[-17 108 -18 76]  T
[107 107 107 107]  R
[-57 -76 -17 84]  U
all U: [-57] : 1
all R: [107] : 1 2 3 4
all T: [-18] : 3
all T: [108] : 2

[41 12 -65 41 41 9] -> M
[-11 9 -53 11 33 9] -> E
[-28 8 -64 20 44 32] -> A
[0 26 -119 13 69 -17] -> G
[-40 6 -40 -40 38 6] -> S
[-40 6 -67 26 49 50] -> H
[-49 -5 -27 26 28 69] -> P
[10 -5 -41 20 25 50] -> V
all S: [-40] : 1 3 4
all M: [9] : 6

[40 -95 -2 -2 -2] = dage
[30 -19 -18 -2 7] = birem
[-54 93 20 -5 -30] = bimik
[-30 88 57 20 3] = tapel
[-72 105 63 -5 -6] = sus
all dage: [-2] : 3 4 5
all dage: [40] : 1

[14 -66 -18 46] : Luv
[-26 101 -9 -40] : mosi
[-50 -27 14 16] : mub
[-39 -40 13 -40] : gafa
[3 47 -20 11] : rovup
all gafa: [13] : 3
all gafa: [-40] : 2 4

[25 76 9 -73 72 56 38] : Pazis
[-17 40 -38 -94 50 21 57] : suked
[-53 27 -28 -7 -6 -53 -7] : kozu
[-76 23 -76 28 -76 -44 -88] : puze
[-2 0 10 0 -7 10 0] : dur
[-25 -35 6 21 -37 -30 -6] : dom
[-32 42 -39 -44 3 36 -27] : kod
[-12 56 -47 -10 19 -10 8] : sal
[-8 -22 -26 7 -29 28 -67] : rular
[-78 17 -79 33 -91 -42 -99] : rebev
[-21 -35 -35 -21 -35 -35 -21] : sem
all dur: [10] : 3 6
all kozu: [-7] : 4 7
all sal: [-10] : 4 6
all sem: [-21] : 1 4 7

[22 -6 -6 21 4 10 10] = bolum
[99 2 0 2 17 2 17] = rafem
[104 -11 2 11 4 8 4] = Kelu
[98 0 -5 18 1 7 -5] = dobu
[100 -1 -6 21 10 18 6] = Pud
[101 1 3 27 7 14 5] = tad
[100 -1 -6 21 23 11 21] = Keku
[-3 -3 -3 -3 4 10 10] = tupa
[-4 0 -5 6 14 19 -5] = muf
[100 0 -5 6 4 19 -5] = pibav
all rafem: [17] : 5 7
all bolum: [21] : 4
all tupa: [-3] : 1 2 3 4

[20 59 33 -19 -21 -28 -25 10 20 5 -12 20 -7 -23 10 -9 -16 20 59 -3 -2 11 -8 -12 28 23 -3 -40 0 -16 -16 -23 6 -18 -16] = rir
[28 14 -18 -27 21 -12 -8 37 8 8 -2 -3 6 -16 -11 -22 -30 3 16 -2 -5 7 -45 12 40 1 19 -20 -12 -12 5 -23 18 5 -8] = tikag
[-36 -13 22 21 -37 -14 -26 23 24 34 -26 18 0 -65 13 -14 11 -22 95 8 -20 9 33 10 35 54 -2 -28 -27 -5 5 -32 50 -48 17] = seg
[-26 -2 -6 -7 -19 -23 7 13 22 5 -16 27 -11 -3 14 -38 13 21 10 21 30 21 3 26 7 8 13 14 -6 -9 -37 -26 -12 -33 31] = finu
all rir: [-16] : 17 30 31 35
all rir: [20] : 1 9 12 18
all tikag: [-5] : 21
all finu: [13] : 8 17 27
all rir: [-23] : 14 32

[-15 51 -7 23 5 -45 5 5 -7 5] : rebep
[-63 -23 39 -2 -17 -10 28 15 34 20] : feg
[1 51 16 1 27 26 73 26 -41 1] : Nam
[-15 70 -75 11 38 26 -3 -3 -16 -124] : soli
[-15 14 -17 -27 0 -27 28 -58 59 20] : lepom
[-31 -4 -7 36 -28 -45 -18 -58 84 -16] : Soz
[18 14 -16 5 5 -16 -16 -94 -16 -16] : Tenin
[34 51 -52 -27 -6 -45 28 15 -66 56] : suvof
[34 51 -7 23 6 -10 43 4 9 -88] : pufol
[-63 -23 39 -2 -17 8 28 15 34 20] : pubu
all Tenin: [-16] : 3 6 7 9 10
all Tenin: [5] : 4 5
all Nam: [1] : 1 4 10
all rebep: [5] : 5 7 8 10

[-2 24 15 45 74 17 3 9 -12 -53 5 -27 -21 -19 3 -36 -48 -56 -2 3 -3 -9 20 74 26 5 5 -19 0 -19 -19 5]  Gufuv
[-2 24 0 45 74 17 12 9 -12 -53 -27 8 -21 -19 15 15 0 -56 -2 3 8 -9 20 74 26 0 -9 8 0 -9 8 1]  sop
[2 24 15 30 17 5 -38 -53 -19 -27 -20 -54 -21 43 1 116 36 -9 -37 -85 -31 -9 9 1 2 -11 5 8 29 14 29 4]  risu
[-17 24 15 10 17 17 12 9 -12 -18 -20 -54 -21 -18 5 -21 -21 -22 -10 3 -3 -21 9 11 2 -11 3 -21 0 -19 -31 -32]  rema
all sop: [0] : 3 17 26 29
all risu: [17] : 5
all Gufuv: [3] : 7 15 20
all Gufuv: [74] : 5 24
all Gufuv: [5] : 11 26 27 32
all rema: [-21] : 13 16 17 22 28

[6 12 19 36 28 -21 -44 -19 26 0 -1 -50 -4 3 1 11 4 1 -27 77 48 7 4 33 15 1 34 34 -11 6 -37 6 5 -2 22 8] : lev
[6 -35 -7 13 -15 17 19 -7 -13 -10 3 -6 -30 -45 1 -3 11 1 -5 -23 -28 -3 -6 9 5 -5 -25 -20 20 -6 8 -2 3 11 -6 -3] : far
[32 -89 20 101 -3 6 -30 -24 -8 -8 11 -20 72 -93 4 16 35 -8 -51 72 19 6 -6 25 39 -11 4 -16 24 -7 -64 6 19 -8 35 8] : nezu
[14 -12 24 64 16 -21 -55 -29 31 9 3 -50 -25 -28 -47 13 22 -1 -43 106 48 9 -6 10 27 0 35 20 -12 4 -47 8 10 4 29 10] : roz
[13 5 12 52 8 -22 -36 -30 19 -14 3 -28 -17 -53 2 2 13 0 -50 85 19 7 -3 -4 25 6 16 -19 -6 4 -34 8 10 7 24 8] : pufa
[10 -92 7 27 7 35 12 16 -6 21 5 9 -52 -3 1 16 18 9 25 -42 4 -4 5 27 2 -18 -8 47 30 -11 -30 -5 0 7 -6 -1] : lete
[16 -81 39 67 39 8 -58 -6 33 48 6 -6 -48 28 2 33 35 6 -3 56 82 6 4 76 19 -16 44 95 -38 -2 -81 3 7 0 24 9] : zaz
[15 -65 36 67 46 7 -60 -6 32 48 5 -18 -50 28 3 33 14 9 2 61 81 8 -1 60 18 -16 46 104 -13 -2 -83 3 5 1 24 9] : Poz
[16 -84 -90 65 30 14 -60 -2 30 55 5 -36 -53 33 2 34 11 8 7 36 81 5 3 72 16 -19 42 111 -41 -4 -94 2 7 1 21 9] : potap
all nezu: [-89] : 2
all nezu: [-8] : 9 10 18 34
all roz: [-47] : 15 31

[-69 42 41 13 -10 -7 66 -35 42 43 -53 -8 7 0 34 -34 24 -12 14 -56 -11 -18 11 34 -6 3 0 -26 -31 -52 -37 30 -25 36 34 75 91 47 -25 14 -30 -8 6 -9 -9 -7 77 -48 66 -21 42 38 7 -23 43 9 20 -14 90 16] = Pon
[-47 -59 -25 38 -30 18 49 -65 45 -48 -26 -17 -31 -13 23 -27 -66 32 -23 -46 7 -17 1 -29 9 29 44 -3 58 -41 -25 -43 7 21 24 72 10 -47 -39 13 -66 -74 -17 -18 -16 -1 -19 21 41 61 -22 -65 60 -14 -18 37 2 -11 -68 -21] = mav
[27 -25 -34 48 -37 -7 88 -67 51 -34 34 -16 -73 -40 3 21 -6 -4 -4 4 -65 -3 -9 38 26 7 38 -16 -7 73 30 3 48 10 -40 64 -12 -29 -24 -37 40 61 -67 -31 9 -44 41 48 -34 9 -19 18 -30 21 -63 -22 -62 5 -41 -16] = boz
[-58 -9 11 -31 15 2 -24 73 -6 34 -65 88 59 17 8 -8 -14 12 9 -12 88 4 13 -45 -43 5 -10 -33 -11 -35 -29 8 -35 -6 13 -20 5 7 -10 64 -61 -71 107 -6 -7 25 -38 -32 36 -18 38 1 -1 -33 27 47 46 -24 40 39] = Vezu
[-15 50 31 64 23 -11 -101 50 -48 16 4 44 1 18 29 68 -61 -27 -31 -23 75 -13 -65 -3 8 13 -6 -15 18 24 -15 -38 2 105 -10 -18 8 16 14 -8 -70 -5 5 3 63 21 22 -13 -22 46 4 31 21 11 29 14 -30 -24 72 23] = busam
[-11 -60 26 -40 4 26 -29 -36 9 -82 10 -30 25 -7 -46 20 -28 -2 -105 -12 28 40 -43 -29 22 62 18 -6 42 -56 -8 -81 15 16 -39 33 -15 -39 -17 -20 -43 -43 -5 14 -3 22 -52 -40 39 59 -7 -40 27 -37 -40 44 2 -60 -41 41] = pafik
[74 -31 13 -30 1 14 -38 -37 -51 -59 78 -74 -39 -8 -53 28 17 -25 -44 33 -34 39 -7 33 23 19 -8 60 26 34 35 -33 28 26 -40 -43 -50 -22 54 -38 32 65 -75 24 -12 9 -56 7 -23 26 -53 0 -16 -30 -42 -14 -14 -28 -12 8] = naro
[-74 -11 36 22 -23 9 8 -54 49 12 -49 -10 -8 -11 36 -31 -11 -15 -16 -56 0 -12 18 34 -23 28 22 -24 -6 -32 -34 8 -11 67 14 92 81 7 -23 27 -71 -13 -4 -31 -22 -13 54 -43 80 20 14 -37 114 -4 23 13 22 11 -16 -33] = kobi
[23 -18 -26 69 -8 -5 51 -56 23 -33 38 -11 -81 -22 13 26 -27 -20 41 4 -46 -14 -22 35 17 6 32 -21 8 83 33 -17 44 43 -41 59 -2 -41 -13 -40 24 63 -87 -36 25 -41 65 30 -36 32 -25 21 -26 17 -56 -20 -84 10 -22 -19] = Gol
[12 -59 -15 -26 27 -8 -8 12 -3 -72 14 41 22 -3 -56 45 -41 9 -61 18 49 34 -45 -66 31 25 11 -19 38 -11 23 -78 12 -3 -46 -2 -73 -49 -19 -13 1 -35 19 17 18 21 -71 -10 -19 51 1 -2 -74 -51 -68 36 -13 -59 -12 61] = pof
[-69 42 41 13 -10 -7 3 -35 54 43 -53 -8 28 0 34 -34 24 -12 14 -56 -11 -18 11 34 -6 3 0 -26 -31 -52 -37 30 -25 36 34 75 91 47 -25 14 -30 -8 6 -9 -9 -7 77 -48 66 -10 41 -17 104 24 51 -16 30 33 0 -43] = Zod
[46 -38 -36 -24 60 46 14 27 -45 -14 42 30 -1 -1 -25 0 19 -3 31 53 13 15 -26 -1 -40 -19 -14 -1 -9 69 48 -16 7 -62 -49 -62 -38 -43 32 -3 62 20 -44 2 34 -9 -10 31 -47 -32 -11 52 -122 1 -48 13 -68 -11 14 24] = gake
all gake: [-1] : 13 14 24 28
all Pon: [66] : 7 49
all Pon: [42] : 2 9 51

[-24 -38 -24 -37 -21 -3 -48 -38 -37 -15 -17 -52 37 -36 -72 53 11 -64 -46 -34 42 -34 15 -54 49 12 -13 -36 -52] : dal
[-16 -7 -22 -7 -19 -3 -42 -35 -31 -11 -35 -43 42 -26 -23 -35 14 -61 -43 -23 44 -28 17 -46 54 21 -7 -33 -43] : semiz
[-3 -3 -4 -3 -4 -3 -3 -3 -2 -3 -3 -3 -2 -2 -3 -3 -2 -3 -4 -2 -3 -8 -3 -2 -3 -2 -2 -3 -2] : tuve
[-14 28 -21 29 -12 -14 10 27 28 -15 8 25 -49 9 33 -70 -16 49 8 0 -71 23 -24 25 -71 -44 -22 25 32] : Kibe
[-76 64 -65 68 -30 24 -40 63 61 -26 54 -10 12 -1 -36 -6 50 53 -44 -48 -40 51 32 -28 -27 -47 -53 60 19] : Lor
[-39 25 -63 -3 29 -49 17 14 44 -80 45 46 43 63 -59 24 4 -13 4 40 -46 55 -26 -56 26 52 -74 33 57] : pibo
[-30 -21 -38 -22 -24 -6 -48 -24 -16 -22 -1 -39 41 -22 -72 -22 19 -50 -49 -24 26 -15 16 -50 -24 11 -22 -20 -34] : Muton
[38 -42 -73 -52 -32 -94 -10 -56 2 -58 -22 46 -11 23 -23 -50 -40 -44 -19 61 -83 3 -56 22 -20 20 -28 -37 35] : Biv
all Muton: [-22] : 4 10 14 16 27
all semiz: [-7] : 2 4 27

[24 31 -8 7 47 46 42 -38 -40] : gato
[25 -2 -2 18 25 31 -2 12 -2] : Kidir
[20 -3 -25 18 46 29 -1 -5 22] : mugu
[31 -32 31 26 -27 19 -17 80 0] : pepup
[21 2 -33 18 18 23 9 23 23] : Buseg
[20 12 4 20 16 0 2 4 -11] : nuv
[13 5 -37 14 14 14 -37 24 -37] : Vekod
[11 64 26 30 -4 -78 15 -34 -79] : Bogom
[22 41 27 20 20 -2 41 36 -19] : boga
[8 24 3 40 24 -97 -1 18 1] : gaz
[-83 -82 26 -83 26 -83 11 -36 -83] : banup
all Vekod: [14] : 4 5 6
all Buseg: [18] : 4 5
all gaz: [40] : 4
all banup: [-83] : 1 4 6 9
all Buseg: [23] : 6 8 9
all boga: [41] : 2 7
all mugu: [20] : 1

[-28 56 11 -52 30 56] = Mobif
[25 -59 -33 -13 -11 -16] = nud
[29 -33 81 -79 99 23] = zetu
[-34 33 33 -30 -19 -29] = karos
[-83 -63 -98 -98 85 85] = kugi
[36 -10 -18 37 -8 -36] = zipi
[-30 -49 -1 -22 -2 40] = biga
[-34 33 -13 -30 -19 -29] = Zut
[11 4 21 31 9 -62] = zubaz
[-29 50 33 23 9 40] = sedod
all Mobif: [30] : 5
all kugi: [-63] : 2
all karos: [-34] : 1

[66 58 -15 -39 48 57]  tul
[39 17 22 -8 39 38]  zapa
[-42 -38 35 -72 -43 -59]  sar
[39 17 -10 -8 -25 38]  nute
[-113 -45 -14 65 -17 -99]  det
[61 57 57 88 -31 88]  Nub
all Nub: [57] : 2 3
all zapa: [39] : 1 5

